Some points:
[ 0.1  1.1  1.9 -1.2  1.1 -0.4  0.9 -0.2 -0.2 -1.   0.9  1.   1.4  0.2
  1.2 -0.9  1.5 -0.3 -0.5 -0.2  1.9 -0.7  0.1  0.7]
[ 1.6  0.2 -1.2 -0.9  0.  -0.9  0.3 -0.6  0.7 -1.3  0.8  0.4  1.1 -0.7
  0.5  0.2 -0.9 -0.8  0.2 -0.5  1.3  0.9  0.   0.4]
[-0.6  0.2  1.3  0.  -0.9 -1.6 -0.7 -0.4  1.5  1.4 -0.4  0.2  0.2  0.4
 -1.4  0.5  0.3 -1.3 -0.1 -1.3 -0.5 -0.5 -2.4 -0.1]
[-1.4 -1.1  0.5 -1.6  0.  -1.6  0.9  0.  -1.1 -0.4 -1.   2.1  0.4  0.1
  1.   0.  -1.7  0.6  0.7 -1.4 -0.1 -1.7  1.2 -0.2]
[ 0.9  0.5 -0.2  0.6 -0.2  2.  -0.2  0.2  1.4 -0.5  0.5 -0.6 -0.8  0.9
 -0.8  1.9 -1.3  1.1 -1.6 -0.5  1.1 -0.2  1.5  0.1]
[-0.5 -0.4  0.1  1.3 -0.1  0.8  0.6 -0.6 -0.2  0.2  1.5  0.7 -1.3  0.3
 -0.3 -2.1  1.6  1.2 -1.8  1.6  0.3 -2.1  0.3 -1.2]
[-1.3  2.3 -0.7  1.2  1.1 -0.1 -0.6 -0.4  0.8  0.4 -0.1 -0.4  0.1  1.1
 -0.3 -0.2 -0.9  1.5  0.9  1.9 -1.3  0.  -0.8  0.1]
[-0.1 -0.9  1.8  1.   0.1  0.8 -2.2  1.3 -0.8 -0.3 -0.5  0.8 -1.4 -1.5
 -1.4 -0.7  0.  -0.3  0.7 -1.7  0.3  0.1 -0.8  1.7]
[ 0.8  0.4 -0.1  0.1 -0.7  0.7 -1.3 -0.7  1.9 -1.2  0.2  0.1  1.4  0.4
  0.2  1.3 -1.1 -1.4 -0.3  0.7  0.7  0.7  0.2 -1.9]
[ 1.5  0.3 -0.5 -0.9 -1.1  0.9  1.   0.6  0.9 -0.7 -2.3 -0.7 -0.6  0.2
 -0.8 -1.1 -1.4  0.7  1.9  0.9  1.1 -0.7  0.1 -0.4]
[ 1.2 -1.   0.5  0.8  1.2  0.6 -0.7  0.4 -1.5  0.1 -0.8  0.9 -0.6  1.1
 -1.6  0.6  1.2 -0.8  0.7  1.3 -1.1 -0.6 -0.7  1.1]
[ 1.7 -1.7 -1.8  0.9  0.8  0.9  1.6  0.6 -1.6  1.1 -0.1  1.4 -0.6 -0.4
 -1.4 -0.1  0.4  0.7  0.3  0.8  1.7  0.  -1.2  0.4]
[ 1.1  0.1 -0.4  0.   0.1 -1.  -0.8  0.6  0.8  0.9  0.9 -1.5 -0.1  2.
 -0.7 -1.3 -1.4 -2.4 -1.7  0.5  1.3 -0.1  0.8 -0.7]
[ 0.9 -0.9 -0.7 -0.8  1.4  1.5 -2.9  0.7 -1.5  1.3 -0.5 -0.1  0.7  0.3
  1.7 -1.8  0.3  1.1 -0.1 -0.6 -0.8 -1.1 -0.4  0.7]
[ 2.   1.4  1.5 -0.5 -0.8 -1.   0.3  0.  -1.6 -0.9 -0.1 -1.7  0.2  0.2
  0.3  0.8 -0.8 -0.8 -0.3 -0.1 -1.4  1.   0.8 -0.7]
[-0.4 -0.5 -0.2  0.2  0.9  1.2  0.6  1.2 -0.7  0.6 -1.7  0.8 -0.3  0.7
  2.2  2.4  0.7 -1.2 -0.5 -0.6 -1.2 -1.8 -0.8  0. ]
[ 0.  -0.7  0.9  2.3 -1.1 -1.   0.1 -0.5  0.2  1.  -1.9 -0.7  1.2 -1.6
  0.8 -0.4 -2.   0.5  0.4  0.3  0.9 -1.7  0.8  0. ]
[ 0.3 -1.1 -1.4 -0.8 -1.3 -0.9 -0.6  0.   0.3  1.9  0.1  2.  -0.3  1.2
 -1.3  0.6  0.4 -0.7  0.9  1.3  0.8 -0.3 -0.1 -0.3]
[ 1.8 -1.   0.1  0.1  0.2 -1.3 -0.1 -2.  -1.3 -0.4  0.3 -0.1  0.6 -0.1
  1.2  0.6  0.6 -0.5 -0.9  0.8 -0.5  0.1  1.4  0.1]
[-0.7 -0.8  1.5 -1.4 -1.4 -0.9  0.1 -1.4 -0.5  1.  -0.2 -0.3 -0.7 -0.9
  0.3 -0.9  1.4 -0.6  0.7 -1.  -0.4  1.   1.3 -0.3]
[-1.8 -0.2  0.3  1.5  0.4 -0.1 -0.6  1.9  0.7 -0.5  0.4  0.2 -0.5  0.8
  0.3 -0.7  1.2  0.1  1.6  1.5 -1.7 -0.2  3.1 -0.6]
[-0.6 -0.9  0.5 -0.1  0.3  1.5 -0.9 -0.2 -1.3  0.4  1.7 -1.2  2.3  0.7
 -1.1  0.3  0.6  0.4  1.6 -1.5 -0.5 -0.4 -0.1 -1.7]
[-0.7  0.  -0.8 -0.3  0.5 -1.2 -1.8 -0.3  0.6 -0.8  1.1 -0.6  1.7 -1.8
  0.4  1.5 -1.   0.3 -0.6  1.7  1.3  0.8  0.2  0.7]
[ 0.2  0.6 -0.4 -0.9  1.3 -0.9  1.9 -0.6 -1.8 -0.6  0.7 -1.7 -0.5 -1.3
  0.3  1.2 -1.7 -1.  -0.5  1.2  0.   0.   0.4 -1.7]
[-0.2  0.6 -1.1 -1.6 -0.4  1.  -0.3 -0.8 -0.6 -0.1  0.1 -0.3  0.8 -2.2
 -2.4  1.1  0.6 -0.6 -0.8  1.1 -1.1  1.   1.4 -0.1]
[ 1.3  1.2 -1.9 -0.3 -1.8  0.5  0.5 -1.3 -0.7 -0.2  0.8  0.2  0.3 -0.8
  1.6  0.1 -0.3 -0.8 -1.4 -1.2 -2.3 -0.1 -0.8  0.2]
[ 0.3 -0.8  0.9  0.2  1.2  1.1  0.8  1.2 -0.1  0.4 -1.9  0.6  1.6 -1.2
  0.3 -1.1  0.1  0.  -1.9  0.9  0.5  1.3  0.4  1.7]
[ 1.  -1.4  1.4 -1.4 -0.7  0.3 -0.5  0.6  1.2  1.1  0.2  0.  -1.7  0.3
  0.9  1.5  0.5  0.4  0.4 -1.3 -0.6 -1.1 -0.7  0.1]
[ 0.1  1.7 -1.2 -0.8 -1.1 -0.6 -1.  -0.6 -1.2 -1.   0.1  0.6  0.4  0.2
  0.2 -0.5 -0.6 -0.8 -1.2 -0.5 -1.8  1.4 -0.1  1.1]
[-1.5  0.4  0.2 -0.3  0.9  0.6  1.6 -1.   1.2  1.4 -0.7 -1.9 -0.8 -0.6
 -1.7 -0.1  1.1  0.5 -1.1 -1.6  0.2 -1.   0.5 -0.7]
[ 0.9 -0.3 -0.1  0.6 -1.5  0.3 -0.9 -0.6  1.1 -0.7  0.6  0.2 -0.4  1.2
 -1.2  1.6 -1.2  1.7 -1.2  0.8  0.2 -1.   0.9  1.3]
[-1.1 -1.3  0.4  0.2  1.3 -0.6  1.  -0.7  0.8 -1.3  1.1 -0.1  0.7 -0.9
  0.8 -0.3  0.6 -0.8 -0.4 -1.1  0.2  0.2 -0.1 -1.4]
[-1.5 -1.   0.6 -0.6 -2.1  0.7  0.2  0.1  0.2 -2.1 -0.5  0.   0.5  0.5
  0.  -1.  -0.4  0.2  0.9  0.8 -0.5 -0.6 -2.  -0.5]
[ 0.7  0.9 -1.1 -0.6 -1.7 -0.8  0.6  2.2  0.4 -1.   1.2 -0.9  0.8 -0.6
  0.6  1.2  2.6 -1.1 -0.1 -0.5  1.3  0.6  1.   0.6]
[-0.6 -0.7  1.4 -1.9  0.   2.1  0.2 -0.9 -0.5 -0.9 -0.8  0.3  0.  -0.2
  0.2 -0.6  0.6 -0.1 -0.2  0.3 -0.8  0.8  0.6 -1.3]
[-0.9 -0.6 -0.2 -1.5  0.9 -1.6 -0.6  0.4  1.   1.  -1.3  0.6 -0.7  1.2
  0.3  0.2 -0.3  1.4 -0.8  0.8 -0.5 -0.4 -0.7  1.3]
[-0.5 -0.8 -0.7  1.5  0.2  1.7  1.5  2.2  0.2  0.8  0.6 -0.4  1.4 -1.
  0.7 -0.8 -0.4 -0.3 -0.4 -0.7 -0.1  1.7 -1.1  1.5]
[-0.4 -0.4  0.5 -0.1  0.5 -0.4  0.3  0.2 -0.9  1.1  0.6  0.1  1.4 -0.4
  1.4  0.4  0.8  0.9  0.8 -1.3 -0.7  0.7 -0.6 -0.4]
[ 1.4 -1.4 -1.2 -0.3 -0.1 -1.  -0.8  0.   0.9  0.2  2.6 -0.6 -1.8  0.2
 -0.6 -0.2 -1.9  1.1  1.3 -1.5 -0.9  0.3  0.2 -0.2]
[ 0.9 -1.4 -0.1  0.4  1.6 -0.4  2.2  0.4  1.2 -1.4  0.1 -0.4  0.3  1.3
  0.3 -0.5  1.1  1.   0.6 -0.5 -0.9  1.2 -0.1  1. ]
[-1.2  1.9  1.8  0.4  0.1  0.   1.2  1.1 -0.3  0.1  0.9  0.1  0.3  1.1
 -1.1 -1.3 -2.2  1.2 -0.3 -1.4  0.3 -0.1 -0.8 -0.1]
These points spread out most along one direction. Take the direction at right angles to it along which they spread out most. Go by this last direction. How far along it is each point below, from 0 to 99? 50 is the average, and the first point above lies past it. One standard deviation of the points above along it is 16.
[ 0.9  0.3 -1.8  1.3  0.3 -2.2 -1.2  1.2  0.4 -0.8 -2.5  0.1 -0.9  0.6
 -1.4 -0.7  1.   1.7 -0.3 -1.8  0.3  1.6  0.5 -1.9] 36
[-2.5  0.2 -1.4 -0.9 -1.3  0.   0.5 -1.  -2.4 -0.8  0.6 -1.5 -0.4  2.
 -0.4  0.9 -0.4 -1.  -0.6 -0.3  0.8  0.4  0.5  2. ] 50
[ 0.8  2.3 -0.1 -0.9 -0.2  0.4  0.7  1.2  1.5  1.5 -0.6 -0.5  0.2  0.2
 -0.7 -0.9  1.   0.9  1.5  1.6 -0.1 -1.1 -1.   0. ] 35
[-0.6 -1.4  1.7  1.6 -0.7 -0.1  0.7 -0.6 -0.8  0.8 -0.3 -0.4  0.6 -0.3
  1.   0.3  0.9  1.  -1.2  1.8 -0.6  2.4 -0.6 -1.3] 65
[-1.2 -0.4  0.1 -0.1 -0.3 -1.4  0.9 -0.4  0.1 -0.4  0.4  1.8  1.4 -1.9
 -1.1 -0.3  0.  -0.3  0.5 -0.1 -1.5 -1.2  0.  -0.2] 62
[ 1.2  2.5 -0.1  1.   1.1  0.6 -0.6  0.7 -2.3  0.3 -0.6  0.9 -1.1  0.4
 -0.5  1.2  1.1  0.9  0.5 -0.1  1.9 -0.7 -1.4  0.3] 43
[-0.6 -0.7  0.8  0.4  1.9  0.8 -0.4  0.8 -0.4  0.2 -0.3  1.1 -1.1  0.5
 -0.7  0.9 -0.9 -2.   0.5  1.3 -1.5 -0.3 -1.1  1.3] 45
[-1.   0.7 -0.3  1.4 -0.1  1.1  0.5 -2.2  1.   1.1 -0.8 -0.3 -0.5  1.3
  0.1 -1.4  0.7 -0.6  1.5 -0.6  1.5  0.4  0.5  0.4] 44
[ 0.3  1.  -1.   1.3  0.6  0.3 -1.6 -0.5  1.4 -1.  -0.5 -1.  -1.   0.3
 -0.3  0.   1.4 -0.8 -0.1 -1.1  0.5 -1.4 -0.5  0.3] 37
[-0.4  1.  -0.8 -1.5  0.  -0.3 -1.6  0.5  1.   0.   0.4  0.1 -1.7 -0.5
  1.2  0.2 -1.1 -1.  -1.3  0.9  1.7  1.5  0.2 -1.7] 38
[-0.6  2.2  0.8  0.9  0.6  0.8  1.  -1.3  0.4  1.3  0.7  2.3 -0.3 -1.2
  1.2 -0.4 -0.7  0.6  1.1 -1.5  0.8  1.3  1.2  0.5] 60
[-1.  -0.1  0.   0.7 -0.8 -0.6  0.1 -0.3  0.4 -1.2  0.1 -1.3 -1.9 -2.
  2.  -0.9  0.4  0.7  1.6  1.7  0.6 -0.2 -0.9 -0.2] 51
